[[143 140 145 137]
 [128 100 138 115]
 [137 147 135 138]]
:
[[128 100 138 115]
 [137 147 135 138]
 [143 140 145 137]]

[[143 119 108 122 117 117 142 116 122 138 122]
 [108 114 144 148 151 118 119 122 147 128 148]
 [122 121 131 135 134 122 126 121 134 130 131]
 [126 133 129 122 124 133 123 133 122 122 123]
 [128 129 125 123 123 129 125 129 123 124 123]]
:
[[108 114 144 148 151 118 119 122 147 128 148]
 [122 121 131 135 134 122 126 121 134 130 131]
 [126 133 129 122 124 133 123 133 122 122 123]
 [128 129 125 123 123 129 125 129 123 124 123]
 [143 119 108 122 117 117 142 116 122 138 122]]

[[127 113 117 123 117 121 117 143 113 109 113 143 143]
 [142 124 148 146 148 114 148 111 124 136 148 110 117]
 [128 109 115 122 114 119 115 148 109 103 110 147 148]
 [138 125 143 141 143 117 143 115 125 134 143 115 120]]
:
[[127 113 117 123 117 121 117 143 113 109 113 143 143]
 [128 109 115 122 114 119 115 148 109 103 110 147 148]
 [138 125 143 141 143 117 143 115 125 134 143 115 120]
 [142 124 148 146 148 114 148 111 124 136 148 110 117]]

[[113 114 131 142 127 124 139 108 143 125 120 121]
 [106 140 151 130 152 147 135 134 103 146 133 149]
 [123 134 137 140 150 134 133 124 153 134 131 129]
 [151 126 142 122 145 126 136 125 105 132 142 129]
 [146 150 150 148 140 153 141 126 132 111 142 122]]
:
[[106 140 151 130 152 147 135 134 103 146 133 149]
 [113 114 131 142 127 124 139 108 143 125 120 121]
 [123 134 137 140 150 134 133 124 153 134 131 129]
 [146 150 150 148 140 153 141 126 132 111 142 122]
 [151 126 142 122 145 126 136 125 105 132 142 129]]

[[121 117 110 147 113]
 [141 146 138 112 134]
 [116 120 158 112 150]]
:
[[116 120 158 112 150]
 [121 117 110 147 113]
 [141 146 138 112 134]]

[[132 115 127]
 [100 140 101]
 [121 135 127]
 [113 137 116]
 [ 99 142 103]
 [143 108 142]
 [134 122 135]]
:
[[ 99 142 103]
 [100 140 101]
 [113 137 116]
 [121 135 127]
 [132 115 127]
 [134 122 135]
 [143 108 142]]
---
[[131 131 119 130 133 118]
 [113 129 142 124 133 131]
 [132 132 113 119 125 133]
 [129 118 145 152 119 127]]
:
[[132 132 113 119 125 133]
 [131 131 119 130 133 118]
 [113 129 142 124 133 131]
 [129 118 145 152 119 127]]

[[125 134 137 143 110 141 128 152 129 132 123 123 125 143]
 [130 120 137 127 126 147 138 140 146 137 117 123 131 127]
 [116 122 139 143 126 138 139 137 132 126 117 126 126 143]]
:
[[125 134 137 143 110 141 128 152 129 132 123 123 125 143]
 [116 122 139 143 126 138 139 137 132 126 117 126 126 143]
 [130 120 137 127 126 147 138 140 146 137 117 123 131 127]]

[[126 131 131 128 127 131 133 128 128 124 131 130]
 [128 108 123 119 153 136 134 139 141 125 145 141]
 [131 118 124 129 144 120 122 139 114 135 139 114]
 [127 125 132 127 126 137 137 129 144 121 124 147]]
:
[[126 131 131 128 127 131 133 128 128 124 131 130]
 [127 125 132 127 126 137 137 129 144 121 124 147]
 [131 118 124 129 144 120 122 139 114 135 139 114]
 [128 108 123 119 153 136 134 139 141 125 145 141]]

[[102 108 109 105]
 [137 137 140 138]
 [113 111 108 113]
 [111 114 112 115]]
:
[[137 137 140 138]
 [111 114 112 115]
 [113 111 108 113]
 [102 108 109 105]]

[[121 118 115 136 140 137 123 139 124 138 141]
 [131 131 134 125 122 124 112 138 101 121 142]
 [124 121 118 137 140 137 113 138 118 135 140]
 [131 138 139 116 113 117 118 143 126 119 146]]
:
[[131 138 139 116 113 117 118 143 126 119 146]
 [131 131 134 125 122 124 112 138 101 121 142]
 [124 121 118 137 140 137 113 138 118 135 140]
 [121 118 115 136 140 137 123 139 124 138 141]]

[[123 117 134 125 137 128]
 [124 123 137 120 139 125]
 [124 121 136 123 137 126]
 [137 143 124 131 103 144]]
:
[[137 143 124 131 103 144]
 [124 123 137 120 139 125]
 [124 121 136 123 137 126]
 [123 117 134 125 137 128]]

[[106 124 127]
 [149 113 118]
 [124 110 119]
 [110 152 131]
 [128 137 148]
 [119 142 146]
 [120 122 155]]
:
[[110 152 131]
 [119 142 146]
 [128 137 148]
 [106 124 127]
 [120 122 155]
 [149 113 118]
 [124 110 119]]
---
[[141 119 132]
 [145 150 131]
 [135 136 125]]
:
[[145 150 131]
 [135 136 125]]

[[129 149 116 125 136]
 [129 136 123 130 127]
 [134 158 119 119 138]
 [126 151 124 122 129]
 [131 112 140 134 118]]
:
[[129 136 123]
 [134 158 119]]

[[157 144 150]
 [124 143 113]
 [139 121 146]]
:
[[124 143 113]
 [139 121 146]]

[[128 116 146]
 [146 128 134]
 [105 112 122]]
:
[[146 128 134]
 [105 112 122]]

[[138  98 110]
 [141  99 110]
 [128 105 128]
 [137 105 134]]
:
[[141  99 110]
 [128 105 128]]

[[100 139 127]
 [107 102 133]
 [108 157 129]]
:
[[107 102 133]
 [108 157 129]]
---
[[128 126 134 132]
 [131 123 144 122]
 [122 104 132 125]
 [130 154 117 133]
 [132 118 110 125]]
:
[[123 144]
 [104 132]]

[[124 103 140 118 120]
 [132 123 120 130 128]
 [142 143 131 111 141]]
:
[[123 120]
 [143 131]]

[[137 103 122 112]
 [122 105 145 102]
 [135 118 115 119]
 [130 133 131 155]
 [126 134 120 145]]
:
[[105 145]
 [118 115]]

[[124 132 130 131 130]
 [140 129 104 129 128]
 [142 125 128 127 123]]
:
[[129 104]
 [125 128]]

[[129 127 141 124]
 [115 153 142 140]
 [120 130 132 125]]
:
[[153 142]
 [130 132]]

[[107 144 143]
 [101 152 114]
 [102 108 116]
 [150 123 148]]
:
[[152 114]
 [108 116]]

[[126 129 125 154 129]
 [126 128 126 147 130]
 [128 128 126 147 129]
 [128 127 130 108 129]
 [125 128 126 144 129]]
:
[[128 126]
 [128 126]]
---
[[139 138 141 132 127 129 122 101 114 134]
 [127 107 106 127 140 136 143 136 128 128]
 [127 132 116 104 122 140 138 141 139 128]
 [119 101 116 137 140 138 143 131 128 130]]
:
[[139 138 141 132 127 129 122 101 114 134]
 [127 132 116 104 122 140 138 141 139 128]
 [127 107 106 127 140 136 143 136 128 128]
 [119 101 116 137 140 138 143 131 128 130]]

[[114 140 108 129 120]
 [132 139 154 125 133]
 [144 124 138 120 148]
 [112 105 125 132 133]
 [154 138 129 123 128]
 [130 104 118 135 120]
 [112 149 135 124 134]
 [127 116 102 127 132]
 [101 121 128 133 127]
 [114 134 105 130 121]
 [137 110 108 131 124]
 [109 148 128 124 133]]
:
[[112 149 135 124 134]
 [109 148 128 124 133]
 [114 140 108 129 120]
 [132 139 154 125 133]
 [154 138 129 123 128]
 [114 134 105 130 121]
 [144 124 138 120 148]
 [101 121 128 133 127]
 [127 116 102 127 132]
 [137 110 108 131 124]
 [112 105 125 132 133]
 [130 104 118 135 120]]

[[132 129 136 129 135 123]
 [151 133 125 125 130 134]
 [151 136 125 125 131 135]]
:
[[151 136 125 125 131 135]
 [151 133 125 125 130 134]
 [132 129 136 129 135 123]]

[[114 124 135 133 126 124 127 133 149 130 120 120 131 138 133 124]
 [114 121 131 136 132 127 126 125 149 129 133 131 124 119 122 130]
 [114 135 126 132 122 129 129 135 149 122 127 131 132 117 135 130]]
:
[[114 135 126 132 122 129 129 135 149 122 127 131 132 117 135 130]
 [114 124 135 133 126 124 127 133 149 130 120 120 131 138 133 124]
 [114 121 131 136 132 127 126 125 149 129 133 131 124 119 122 130]]

[[132 123 120 128 140 132 127 126 122]
 [131 149 130 137 129 138 146 141 130]]
:
[[131 149 130 137 129 138 146 141 130]
 [132 123 120 128 140 132 127 126 122]]

[[150 139 125]
 [135 137 128]
 [117 134 116]
 [142 125 146]
 [134 133 123]
 [148 142 131]]
:
[[148 142 131]
 [150 139 125]
 [135 137 128]
 [117 134 116]
 [134 133 123]
 [142 125 146]]
